In the rows, 128 means zero.
One hidden turn or mirror swaps the rows below in pairs. Which row is each named row swapped with?
Q995: [138 123 166 122 117 124 136 144 134 121 135 103 132 177 146 140 108 148
 126]
Q639: [126 151 121 122 123 161 140 146 128 111 144 156 122 132 135 141 114 117
 124]
Q356: [139 127 138 130 146 160 143 173 136 130 108 139 157 154 115 120 132 116
 112]
Q725: [129  98 119 109 117 163 143 119 135 137 112 135 118 154 126 155 127 113
 120]
Q937: [147 106 140 142 120 134 120 142 118 130 108 138 146 166  96 118 115 112
 115]
Q473: [134 119 129 120 145 156 151 175 142 130 107 131 151 161 119 121 137 121
 110]
Q798: [139 123 110 116 111 150 111 145 147 111 116 121 113 156 154 102 134 134
 128]
Q622: [124 115 126 129 142 154 150 158 144 123 109 128 161 159 120 118 143 130
 109]
Q879: [153 125 114 131 142 135 123 148 152 133 139 148 158 164 137 143 113 106
 121]
Q373: [117 125 129 126 122 177 130 120 141 127 116 138 164 166 122 130 103 143
 145]
Q734: [140 131 153 143 125 144 119 147 114  91 108 151 147 174 124 144 112 140
 133]
Q693: [139 126 129 128 139 158 150 164 135 128  99 133 156 150 120 116 142 129
 115]
Q300: [155 104 138 142 117 137 123 140 114 137 108 141 147 175 105 126 107 116
 127]
Q303: [127 131 113 115 120 155 116 144 145  98 119 118 124 150 153  94 115 127
 112]
Q39: [128 121 111 108 107 157 115 147 136 123 125 130 125 162 146  83 120 132
 126]
Q216: [136 100 109 113 119 171 149 122 135 135 116 140 120 157 125 141 124 108
 119]
Q550: [139 120 126 117 149 155 124 143 147 134 107 124 112 159 113 153  89 145
 122]
Q786: [122 140 122 127 127 162 141 140 124 113 131 155 124 125 145 145 110 118
 124]
Q307: [134 130 139 134 129 138 116 150 113  91 115 154 145 173 127 150 114 148
 141]
Q182: [123 120 170 123 121 126 127 157 131 127 130 110 134 178 153 128 114 139
 131]
Q88: [121 132 113 110 110 140 103 143 147 114 121 128 127 151 147  98 129 132
 113]
Q598: [138 114 125 110 150 172 118 146 143 131 104 127 124 160 118 158  98 145
 124]
Q717: [138 131 141 123 127 130 117 148 114  89 107 153 153 167 119 147 108 136
 137]
Q382: [137 127 114 109 113 157 119 137 140  91 114 123 116 158 154 101 127 121
 119]
Q922: [158 107 146 130 119 138 129 138 115 125 107 136 151 174  99 124 106 111
 125]
Q498: [136 144 122 117 119 166 139 135 136 106 135 154 118 136 137 150 117 112
 118]
Q529: [135 128 108 115 115 151 126 141 145 106 119 127 118 155 152  89 123 130
 119]
Q377: [119 126 126 116 117 174 132 109 141 123 121 139 153 154 115 133  99 136
 134]
Q861: [136 128 103 119 108 149 109 145 148 112 117 121 116 148 145  98 130 128
 128]
Q55: [123 128 110 107 118 161 112 144 132 103 128 130 110 160 146 102 131 117
 126]
Q579: [136 128 174 129 114 133 131 144 126 111 133 104 127 174 148 138 104 133
 120]
Q809: [129 122 168 127 119 131 119 154 117 120 143 110 128 177 141 141 116 133
 131]
Q921: [134 136 122 117 123 173 141 141 122 105 136 156 119 135 138 142 119 115
 128]
Q954: [145 132 142 134 122 135 109 145 102  96 129 150 142 177 131 143  99 136
 128]
Q342: [130 130 108  99 118 152 108 146 143 114 123 118 117 151 150  99 122 128
 124]
Q408: [140  99 118 116 118 171 148 121 132 133 111 143 119 153 135 142 113 105
 122]
Q619: [143 125 150 135 130 143 122 153 111  89 120 156 142 176 120 143 107 135
 140]
Q420: [137 113 124 118 146 167 122 152 138 137 111 116 123 159 111 147  91 150
 119]
Q162: [130 130 171 125 109 127 130 153 143 126 134 107 121 175 138 129 113 139
 132]
Q848: [138 125 125 131 147 152 147 175 136 123  99 133 149 151 117 113 130 124
 110]
Q483: [135 114 122 121 149 154 118 142 147 133 121 116 125 155 112 149  89 147
 111]
Q395: [135 112 156 110 114 126 128 154 135 138 142 115 133 182 151 142 112 138
 130]
Q610: [136 107 115 106 109 165 150 122 133 143 116 142 125 157 126 143 121 107
 128]
Q341: [116 124 162 120 114 123 120 145 138 132 133 113 135 167 150 141 117 148
 120]
Q515: [134 117 127 110 148 162 133 148 138 130 105 116 121 155 114 160  96 148
 121]
Q891: [136 102 118 108 112 167 150 121 135 141 118 137 122 155 128 149 120 107
 130]
Q885: [126 124 166 126 110 122 132 150 142 128 132 107 128 175 139 142 116 139
 135]
Q302: [155 113 123 140 140 127 127 142 144 123 131 151 162 166 136 143 116 110
 118]
Q346: [130 124 165 120 122 127 130 148 137 113 130  99 138 173 152 143 108 140
 121]
Q210: [136 132 167 129 116 134 123 150 134 122 141 106 126 179 147 142 111 140
 130]
Q348: [155 102 138 140 117 136 122 140 117 131 111 138 147 178 104 120 106 111
 129]
Q764: [131 135 112 115 112 159 116 146 146 103 123 126 117 163 153  97 133 125
 126]
Q972: [119 142 122 112 112 165 146 136 119 102 138 157 126 149 150 139 123 116
 121]
Q613: [156 102 144 138 120 139 128 140 116 131 112 134 149 177  98 128 108 119
 122]

Q613 swaps with Q216
Q639 swaps with Q307
Q809 swaps with Q55
Q302 swaps with Q377
Q473 swaps with Q420
Q342 swaps with Q182

